500 stands for zero in the data rows.
Here are some points, one per row:
tensor([235, 235, 601, 703, 424, 443, 239, 354, 674, 711, 240, 360, 244, 706, 664, 483, 257, 534,
        256, 533, 236, 695, 327, 402, 708, 238, 442, 704, 597, 576, 475, 705])
tensor([696, 696, 475, 434, 508, 409, 617, 429, 410, 420, 458, 669, 522, 465, 420, 700, 517, 405,
        700, 558, 395, 407, 578, 460, 440, 604, 700, 490, 532, 371, 610, 417])
tensor([568, 329, 236, 318, 332, 595, 337, 359, 234, 694, 487, 316, 444, 610, 495, 385, 577, 706,
        471, 487, 525, 474, 433, 273, 406, 473, 547, 397, 702, 237, 443, 705])
tensor([527, 522, 401, 423, 696, 423, 701, 662, 587, 426, 490, 538, 451, 557, 451, 618, 452, 419,
        502, 433, 419, 422, 684, 512, 404, 633, 399, 594, 499, 655, 469, 528])
tensor([251, 266, 698, 672, 620, 462, 424, 679, 684, 309, 702, 493, 643, 401, 415, 362, 270, 427,
        365, 358, 620, 520, 364, 544, 323, 432, 478, 540, 702, 458, 242, 640])
tensor([571, 635, 495, 439, 620, 448, 593, 499, 399, 412, 460, 495, 476, 376, 421, 618, 439, 416,
        603, 464, 345, 406, 638, 500, 539, 699, 578, 431, 511, 477, 450, 519])
tensor([476, 533, 506, 389, 670, 368, 635, 658, 535, 419, 558, 503, 438, 592, 444, 568, 507, 389,
        475, 396, 403, 475, 646, 407, 479, 596, 390, 491, 483, 616, 455, 541])
tensor([374, 419, 446, 522, 341, 426, 341, 521, 560, 595, 628, 472, 551, 434, 516, 386, 626, 574,
        480, 496, 503, 494, 473, 659, 495, 413, 360, 292, 641, 450, 433, 487])
tensor([625, 696, 415, 543, 610, 463, 498, 416, 425, 386, 445, 465, 632, 679, 430, 672, 562, 461,
        700, 466, 368, 417, 533, 671, 662, 646, 654, 387, 398, 436, 444, 466])
tensor([502, 586, 457, 419, 682, 433, 688, 632, 600, 400, 495, 548, 455, 518, 431, 631, 451, 403,
        551, 473, 406, 457, 703, 408, 468, 692, 442, 536, 530, 647, 463, 523])
tensor([469, 394, 438, 656, 346, 408, 554, 658, 696, 538, 450, 450, 425, 492, 503, 504, 418, 490,
        421, 662, 451, 662, 461, 304, 321, 326, 379, 704, 700, 596, 342, 355])
tensor([537, 597, 418, 437, 682, 420, 701, 699, 591, 434, 517, 583, 449, 536, 412, 666, 465, 394,
        544, 442, 407, 436, 703, 438, 436, 699, 483, 564, 551, 600, 475, 420])
tensor([454, 496, 512, 703, 462, 709, 382, 491, 696, 539, 366, 506, 466, 678, 522, 452, 485, 356,
        404, 513, 575, 553, 352, 365, 521, 441, 317, 457, 557, 412, 397, 515])
tensor([624, 540, 492, 533, 390, 479, 468, 447, 425, 453, 483, 615, 601, 477, 391, 627, 597, 437,
        694, 581, 504, 416, 369, 577, 440, 382, 645, 508, 441, 363, 467, 346])
tensor([418, 329, 490, 296, 461, 709, 454, 293, 526, 552, 628, 677, 546, 253, 707, 474, 591, 640,
        411, 392, 683, 383, 353, 626, 506, 399, 432, 300, 433, 446, 703, 311])
tensor([668, 636, 592, 421, 445, 607, 400, 378, 404, 468, 449, 447, 706, 395, 423, 521, 605, 691,
        593, 531, 606, 407, 376, 526, 556, 479, 700, 386, 415, 353, 479, 405])
tensor([472, 650, 386, 448, 660, 408, 701, 699, 686, 415, 564, 553, 450, 615, 422, 700, 456, 408,
        529, 444, 395, 414, 703, 465, 436, 699, 521, 519, 577, 582, 495, 408])
tensor([609, 696, 392, 589, 627, 410, 448, 428, 411, 428, 445, 462, 603, 706, 432, 649, 552, 433,
        700, 447, 435, 436, 541, 616, 690, 638, 651, 421, 432, 508, 480, 547])
tensor([689, 650, 618, 407, 352, 595, 423, 363, 440, 453, 462, 468, 706, 390, 427, 477, 638, 706,
        582, 541, 676, 429, 359, 570, 557, 462, 700, 409, 434, 415, 448, 467])
tensor([521, 599, 529, 470, 641, 513, 510, 523, 524, 424, 444, 437, 467, 472, 457, 526, 425, 432,
        546, 507, 446, 477, 648, 478, 536, 570, 439, 475, 508, 690, 493, 640])
tensor([466, 539, 460, 373, 598, 621, 363, 432, 281, 711, 536, 364, 643, 394, 679, 565, 706, 695,
        506, 502, 580, 476, 502, 695, 448, 404, 615, 404, 405, 675, 703, 705])
tensor([408, 447, 590, 464, 443, 500, 403, 480, 453, 537, 663, 527, 593, 433, 460, 374, 492, 546,
        448, 609, 405, 377, 338, 584, 407, 499, 553, 453, 702, 325, 572, 441])
tensor([282, 341, 698, 241, 342, 571, 494, 472, 377, 552, 702, 473, 706, 502, 707, 317, 706, 706,
        431, 325, 698, 540, 329, 397, 458, 457, 489, 298, 385, 441, 686, 482])
tensor([235, 357, 460, 326, 306, 638, 548, 655, 448, 534, 702, 690, 402, 609, 541, 544, 401, 494,
        317, 301, 607, 636, 544, 675, 708, 419, 530, 678, 241, 425, 369, 632])
tensor([661, 412, 236, 556, 384, 709, 442, 699, 438, 509, 481, 401, 433, 453, 295, 308, 510, 564,
        607, 682, 657, 710, 485, 568, 626, 530, 492, 482, 417, 656, 269, 305])
tensor([457, 569, 409, 439, 692, 412, 690, 661, 613, 389, 513, 530, 461, 526, 407, 594, 465, 392,
        502, 497, 365, 424, 692, 391, 393, 579, 393, 550, 551, 668, 477, 432])
tensor([598, 655, 535, 419, 642, 468, 576, 475, 456, 440, 445, 494, 452, 406, 408, 651, 437, 402,
        618, 425, 370, 421, 650, 496, 540, 699, 574, 456, 471, 528, 472, 510])
tensor([451, 362, 629, 617, 587, 336, 540, 688, 485, 469, 399, 498, 421, 517, 652, 329, 318, 385,
        326, 710, 651, 710, 384, 233, 303, 480, 428, 685, 574, 699, 703, 705])
tensor([657, 348, 516, 470, 568, 709, 470, 237, 370, 549, 702, 228, 705, 284, 659, 435, 301, 378,
        533, 710, 524, 488, 420, 419, 399, 428, 356, 504, 682, 674, 642, 584])
tensor([408, 595, 692, 518, 489, 342, 693, 504, 395, 604, 529, 549, 244, 474, 432, 342, 374, 431,
        317, 710, 407, 710, 521, 574, 504, 269, 504, 704, 677, 359, 559, 641])
tensor([453, 533, 401, 703, 335, 529, 359, 394, 535, 552, 421, 303, 405, 706, 707, 328, 466, 460,
        239, 378, 433, 567, 467, 549, 708, 560, 608, 617, 505, 351, 459, 628])
tensor([538, 481, 457, 641, 421, 414, 607, 512, 633, 711, 384, 550, 340, 550, 389, 309, 436, 469,
        423, 382, 539, 642, 476, 249, 317, 313, 333, 704, 305, 687, 660, 341])
tensor([344, 318, 523, 676, 364, 709, 379, 613, 696, 531, 350, 563, 382, 338, 485, 340, 350, 410,
        469, 485, 539, 568, 388, 468, 708, 412, 341, 433, 629, 471, 292, 579])
tensor([263, 242, 698, 703, 379, 571, 486, 296, 551, 578, 619, 475, 419, 517, 707, 332, 592, 609,
        300, 544, 443, 514, 685, 695, 699, 419, 426, 242, 254, 237, 703, 705])
tensor([675, 555, 472, 453, 607, 427, 346, 447, 258, 711, 434, 228, 462, 706, 707, 317, 706, 685,
        502, 573, 698, 676, 347, 621, 546, 325, 239, 643, 301, 426, 703, 243])
tensor([610, 528, 578, 606, 451, 432, 448, 385, 423, 432, 447, 635, 568, 382, 428, 611, 582, 448,
        688, 440, 584, 406, 436, 553, 453, 435, 642, 512, 448, 442, 574, 475])
tensor([512, 626, 419, 452, 696, 417, 701, 699, 628, 446, 498, 560, 449, 548, 406, 700, 467, 397,
        566, 401, 391, 416, 703, 431, 445, 699, 512, 568, 490, 598, 479, 417])
tensor([681, 527, 562, 543, 420, 408, 509, 409, 437, 446, 445, 662, 580, 389, 411, 640, 569, 457,
        700, 537, 539, 421, 481, 453, 438, 460, 603, 546, 510, 368, 552, 400])
tensor([660, 641, 563, 444, 472, 528, 414, 410, 441, 449, 470, 538, 706, 387, 427, 547, 634, 641,
        581, 587, 583, 409, 374, 474, 540, 526, 700, 421, 490, 382, 483, 389])
tensor([358, 418, 504, 539, 234, 531, 420, 344, 573, 373, 491, 677, 355, 526, 707, 397, 597, 706,
        402, 475, 588, 508, 534, 672, 439, 563, 402, 493, 318, 699, 376, 443])
Along one direction, these points spread out more than along any other. Take the direction at right angles to it along which they spread out most. Go by this last direction. How many in every 100 of the points above lie lower along it than each point below? Answers are rounded to whole numbers. More than half of the points above lie lower than the first one.
tensor([374, 419, 446, 522, 341, 426, 341, 521, 560, 595, 628, 472, 551, 434, 516, 386, 626, 574,
        480, 496, 503, 494, 473, 659, 495, 413, 360, 292, 641, 450, 433, 487]) 45
tensor([457, 569, 409, 439, 692, 412, 690, 661, 613, 389, 513, 530, 461, 526, 407, 594, 465, 392,
        502, 497, 365, 424, 692, 391, 393, 579, 393, 550, 551, 668, 477, 432]) 80
tensor([624, 540, 492, 533, 390, 479, 468, 447, 425, 453, 483, 615, 601, 477, 391, 627, 597, 437,
        694, 581, 504, 416, 369, 577, 440, 382, 645, 508, 441, 363, 467, 346]) 15
tensor([675, 555, 472, 453, 607, 427, 346, 447, 258, 711, 434, 228, 462, 706, 707, 317, 706, 685,
        502, 573, 698, 676, 347, 621, 546, 325, 239, 643, 301, 426, 703, 243]) 30
tensor([408, 595, 692, 518, 489, 342, 693, 504, 395, 604, 529, 549, 244, 474, 432, 342, 374, 431,
        317, 710, 407, 710, 521, 574, 504, 269, 504, 704, 677, 359, 559, 641]) 85
tensor([454, 496, 512, 703, 462, 709, 382, 491, 696, 539, 366, 506, 466, 678, 522, 452, 485, 356,
        404, 513, 575, 553, 352, 365, 521, 441, 317, 457, 557, 412, 397, 515]) 78
tensor([358, 418, 504, 539, 234, 531, 420, 344, 573, 373, 491, 677, 355, 526, 707, 397, 597, 706,
        402, 475, 588, 508, 534, 672, 439, 563, 402, 493, 318, 699, 376, 443]) 53
tensor([282, 341, 698, 241, 342, 571, 494, 472, 377, 552, 702, 473, 706, 502, 707, 317, 706, 706,
        431, 325, 698, 540, 329, 397, 458, 457, 489, 298, 385, 441, 686, 482]) 23
tensor([668, 636, 592, 421, 445, 607, 400, 378, 404, 468, 449, 447, 706, 395, 423, 521, 605, 691,
        593, 531, 606, 407, 376, 526, 556, 479, 700, 386, 415, 353, 479, 405]) 0
tensor([609, 696, 392, 589, 627, 410, 448, 428, 411, 428, 445, 462, 603, 706, 432, 649, 552, 433,
        700, 447, 435, 436, 541, 616, 690, 638, 651, 421, 432, 508, 480, 547]) 28
tensor([476, 533, 506, 389, 670, 368, 635, 658, 535, 419, 558, 503, 438, 592, 444, 568, 507, 389,
        475, 396, 403, 475, 646, 407, 479, 596, 390, 491, 483, 616, 455, 541]) 73
